Families of rows that turns and mirrors carry onto each other, the same ones carrying the whole set onto itself: the rest of each named row's family, in list order
5 families of 4 rows
Tasel: [-12  -1   6 -11  11 -12 -26  34  53  43]
Buzi: [  3  11  39 -28  14 -18  14  35  12  48]
Refup: [ 10   3   9  11   5  47  33 -17 -25  33]
Tamug: [ 10 -20 -34  -3   8   2 -34  -1 -38  17]
Der: [ 10 -14   4 -22  24   6 -47  20  50  37]
vogim: [-24   7 -13  16   9  49  10 -30  15  -6]
visem: [  3  -4  45 -35  25  11 -34  21  -3 -25]
Vagas: [ -1 -47   0  15  -6  -4   4  -2 -25  46]
tugi: [  3 -32  45   0   2 -13 -15  46   5  42]
Guzef: [-15   7  62   3  10  11   4  36  -7 -10]
Dute: [ 27 -31  14 -20   9  11 -58  30  -3  26]
mag: [-11   6  -2 -18  21   2 -12  -8 -38 -36]
zur: [-13  30  22 -22  33  17 -25  21  41 -18]
mume: [ 17 -33  17 -20   9   7  21 -10   5  62]
dubub: [  4 -18 -46   2  17  18 -28 -19  13  34]
sesug: [ -3  44  28   1  11  21  27  31 -15  15]
besa: [-21  -8  19  21   2  19  23 -11 -38  -8]
Vanid: [-20  25 -26   4  25  30  -5 -21   5 -21]
maru: [-22  38  23   6  14  32 -12  32  38  -6]
bopab: [-13 -33 -26   0   6   4  -5 -24  32  44]

The rest of the family of Dute: Tamug, visem, mag
The rest of the family of Tasel: vogim, maru, bopab
The rest of the family of sesug: Buzi, Refup, mume

Families of rows that turns and mirrors carry onto each other, the same ones carrying the whole set onto itself: the rest of each named row's family, in list order
4 families of 8 rows
Bar: [-12  27 -22  65 -42 -18   5  33  13  23 -23]
difu: [-43   7 -10   4   4 -12 -27 -20 -41 -24  -5]
dar: [-15  49   5  53  19 -16 -28  37 -11  30   1]
sevos: [-23  41   1  54  10 -23 -31  36 -22  40   9]
Pape: [ -7 -11  10  31  -9  -6 -55 -10 -13  31  45]
Sot: [ -8 -28  -7  50 -61  -6 -16  -9  20  29   6]
tapiv: [  5  30 -22  65 -30 -21   1  26  17  18 -33]
Bup: [ -4  27 -16  63 -37  -9   6  28  26  14 -29]
giso: [-13 -10  22  33   3  -2 -57  -4 -10  38  35]
sonug: [-38   6  -4   0   2 -14 -36 -19 -19 -36  -3]
kud: [-42 -13  -8   5   9 -19 -29 -21 -17 -30   2]
nosi: [ -7  -2  33  18   0 -45 -34  36 -26 -29 -20]
Nud: [-23  -6   9  48  -1 -18  33 -51 -17  -7  -3]
bas: [-17  -2   7  39   6  -3  26 -55  -8  -9   1]
fazok: [-16  26 -19  71 -30  -7  13  25   6  18 -32]
ruk: [-46  -2  -5   6  -4 -25 -25 -24 -32 -37   1]
seru: [-20 -16  13  39 -10 -11 -54  -7 -12  47  36]
sem: [ -9   2  38  20 -11 -57 -34  25 -29 -31 -22]
fubif: [-14 -29  -7  45 -64   7 -17  -9  17  10   7]
ler: [ 24   1  50  58  -5 -35  25  -9  -4   1 -25]
sagun: [ 14  -1  50  61  -8 -52  22  -6 -17  -3 -25]
busor: [-10  46   1  49  17 -29 -41  31 -15  29  13]
vasug: [-20  -6  14  40   3 -17  22 -63 -12   9  -3]
Loz: [  5   6  42  20  -7 -45 -37  30 -18 -29 -28]
lorol: [  0 -33  -2  42 -51   6 -23 -15  28  20   4]
tadod: [  8 -29 -15  47 -55   3 -13 -14  17  23   2]
nof: [-22 -14  27  35 -14 -17 -62  -3  -5  30  39]
zis: [-20 -10   9  44   2 -17  34 -48   4  -8   3]
refi: [ -5  14  31  16 -24 -47 -29  34 -29 -30 -22]
zamu: [ 19   1  54  53 -25 -52  20  -7   0   3 -19]
Kotep: [ 19  -1  49  56  -5 -45  29  11  -6  -5 -18]
gat: [-22  36  16  64  20 -30 -33  31 -16  38  -1]

The rest of the family of fubif: difu, fazok, vasug, nof, refi, zamu, gat
The rest of the family of lorol: dar, Bup, giso, sonug, bas, ler, Loz

Families of rows that turns and mirrors carry onto each other, the same ones carrying the whole set onto itself: the rest of each named row's family, in list order
7 families of 4 rows
nop: [ 10 -28 -44 -35 -22  29  -6   7  -2 -37  -9  30  17]
Mel: [  1 -33 -25 -44   5  57  -5   5 -23 -15 -12  30  10]
Lafes: [-31  -7  -5  24  11   2  15   7   2 -11  72  22 -29]
volo: [ 20 -40 -21  -5 -14  18 -25 -36   7  14  11  32  32]
litud: [-18  -7  51  11  10   1   7   4  -4  11  61  11 -15]
Gekin: [ -7 -13 -33 -49 -23  45  -5  -8  14 -32   0  14  21]
tef: [-33 -12 -20 -33 -20  25 -13   8 -24 -38 -25  24  18]
guse: [ 22  -6 -41 -52  -6  34 -15  18 -23  -1  19  34   6]
Geno: [-22   4  38  17  12  15  23   9 -24   2  49  10 -34]
Fovik: [-52   7   6  -8 -18 -16  12  31  -4  -5  14 -35  19]
maf: [ 14 -28 -56 -27   3  37 -21  10  -3 -33  -6   3  19]
tal: [ 35 -34 -24  19 -23  21 -20 -29 -27  13  -5   1  23]
laga: [ 10 -56 -16   4 -28  41  10 -20 -21  42  -3   3   7]
gan: [ 24 -35 -16  -4 -24  11 -30 -44 -14  23   3  12  30]
povi: [-41 -25   7 -15  21  -9   6  36  -3  -1  30 -49 -15]
fal: [ 23 -53 -32  -3 -31   8 -17 -25  -7  18  -2  12  30]
gizo: [-15 -57 -23   6 -15  30 -31 -30 -24  17   0  11  34]
fasid: [-10  -1  17 -13  -1 -14  18  31  13  15  29 -54  -4]
Kos: [ -4 -58 -34  -5 -21   2 -41 -43 -15   1  29  -1   5]
mapun: [-16  -3  40  19  11   0  20  16 -12   9  52  31 -18]
Gigo: [  6 -19 -57 -35 -14  49  -9   4  -5 -36   5   9   6]
Nus: [ -6  -3   6 -28  35 -32   0  23  -6  25  23 -32 -12]
kude: [-51  -2  17 -13  15  -3   4  24 -12  14  34 -47 -11]
nevem: [-28 -10  12  -9  23   4  -2  45 -12  -8  43 -47 -16]
muk: [  7 -19  29  18  -9  14  52   0 -13   2  28   0 -33]
lilar: [-12   5  31  33 -11  -3  21  13   2 -25  48   6 -21]
sek: [-55 -24  25 -28  10  -3  12  28  11   4  27 -33  -2]
teb: [ -8 -17  34  38  14   9  20  29 -33   5  37  13 -22]

The rest of the family of gan: povi, mapun, Gigo
The rest of the family of lilar: Mel, gizo, fasid
The rest of the family of tef: Fovik, laga, muk
The rest of the family of teb: Gekin, tal, sek
The rest of the family of litud: volo, maf, nevem

Families of rows that turns and mirrors carry onto each other, the same ones carrying the whole set onto itself: the rest of each named row's family, in list order
4 families of 8 rows
ripo: [-27  -1  35  -5  33   5  13 -34 -33 -20  12  21 -17]
didan: [-35  -6  22  -2  30  -7 -12 -26 -32 -25  17  22 -13]
Pitug: [-27  19   7   0 -24 -17 -21 -34  28 -14  12  41  -1]
kodu: [-30  25   8   1 -20 -44 -23 -35   3 -16  25  15 -13]
munuz: [-11  37  34   1 -16 -20  24 -53   3  -3  15  13 -18]
dip: [ 34   7 -31  11 -32 -23 -31  10  14  25  -1 -36  -6]
Lib: [ 47  21  -1   5 -16  29  13 -10  20  54 -20 -17  -3]
Tuk: [-41   3  23 -15  24  22  39 -14  -6 -30   2  -4 -11]
miri: [ 30  12   4 -18   0  18  20   4  -3  26 -16 -68   7]
redi: [ 63 -25  -9  11   5   3  17   8  21  22  -7 -26  -9]
Foz: [-41  20  36 -33  12  23  20 -28   7 -16   0   1  17]
lurus: [-11  16  22  14  -6   7  42 -32  12 -18   1  30 -35]
div: [ 35 -19  20 -26  22  24   8   3 -12  44 -13 -41  19]
remo: [ 39 -38 -24  -2  17   1  -4  26  15  11   0 -38   7]
Zolu: [ 15   9  -4 -25   9  42   8   8   1  44 -19 -44  21]
pesa: [ 19 -32 -12 -21  16  -5 -42  18  -7  32  -2 -32  22]
Dapep: [ 11   0 -23 -18  -2  -2 -27  18  -3  19  -5 -66  16]
mobid: [ 48 -33 -10  -6  20  13  18  17  11  18  -8 -44   3]
lozo: [-11  31  40  -4 -14   8  27 -46  21  -2   1  31  -5]
budap: [-14   3  36  11  19  -5   9 -44 -23 -12  14  34 -27]
gemo: [-58  -9  -7 -12  15  -2  -8   0  -2 -38  12   6  -6]
Dero: [-53  17  11 -28   7 -23 -14 -22 -12 -22  23 -14  11]
Luto: [-35  33  38 -25  12   1  29 -36 -14 -14  13 -18   2]
viso: [-23  -3  20  11  16 -15 -14 -35 -23 -17  19  37 -26]
gibud: [ 51 -36 -25   9   3  -7  -5  18  21  17  -5 -24  -6]
Deve: [-28   2  -7  17 -14 -20  -5 -21  15 -27  12  37 -30]
zeli: [ 67  -9  18   6  -3   7   9 -15   6  52 -10 -10  -6]
gur: [  4  -3 -33 -15   0  17 -39  21   6  36  -7 -32  23]
bir: [ 47 -22 -12   8 -11 -22 -40   1   9  43  -2  -1   1]
gak: [-56   8   6 -27   3  -3 -27 -15  11 -24  12  13  19]
varo: [ 31   7 -31  12 -29   2 -35   0  25  48  -8  -6  -1]
Zim: [ 55  19  -4  11 -27   0  15  -9  13  33 -15 -39 -14]

The rest of the family of viso: ripo, didan, redi, remo, mobid, budap, gibud
The rest of the family of bir: Tuk, lurus, div, pesa, gemo, Deve, zeli
The rest of the family of gak: Pitug, Lib, Foz, Zolu, lozo, gur, varo

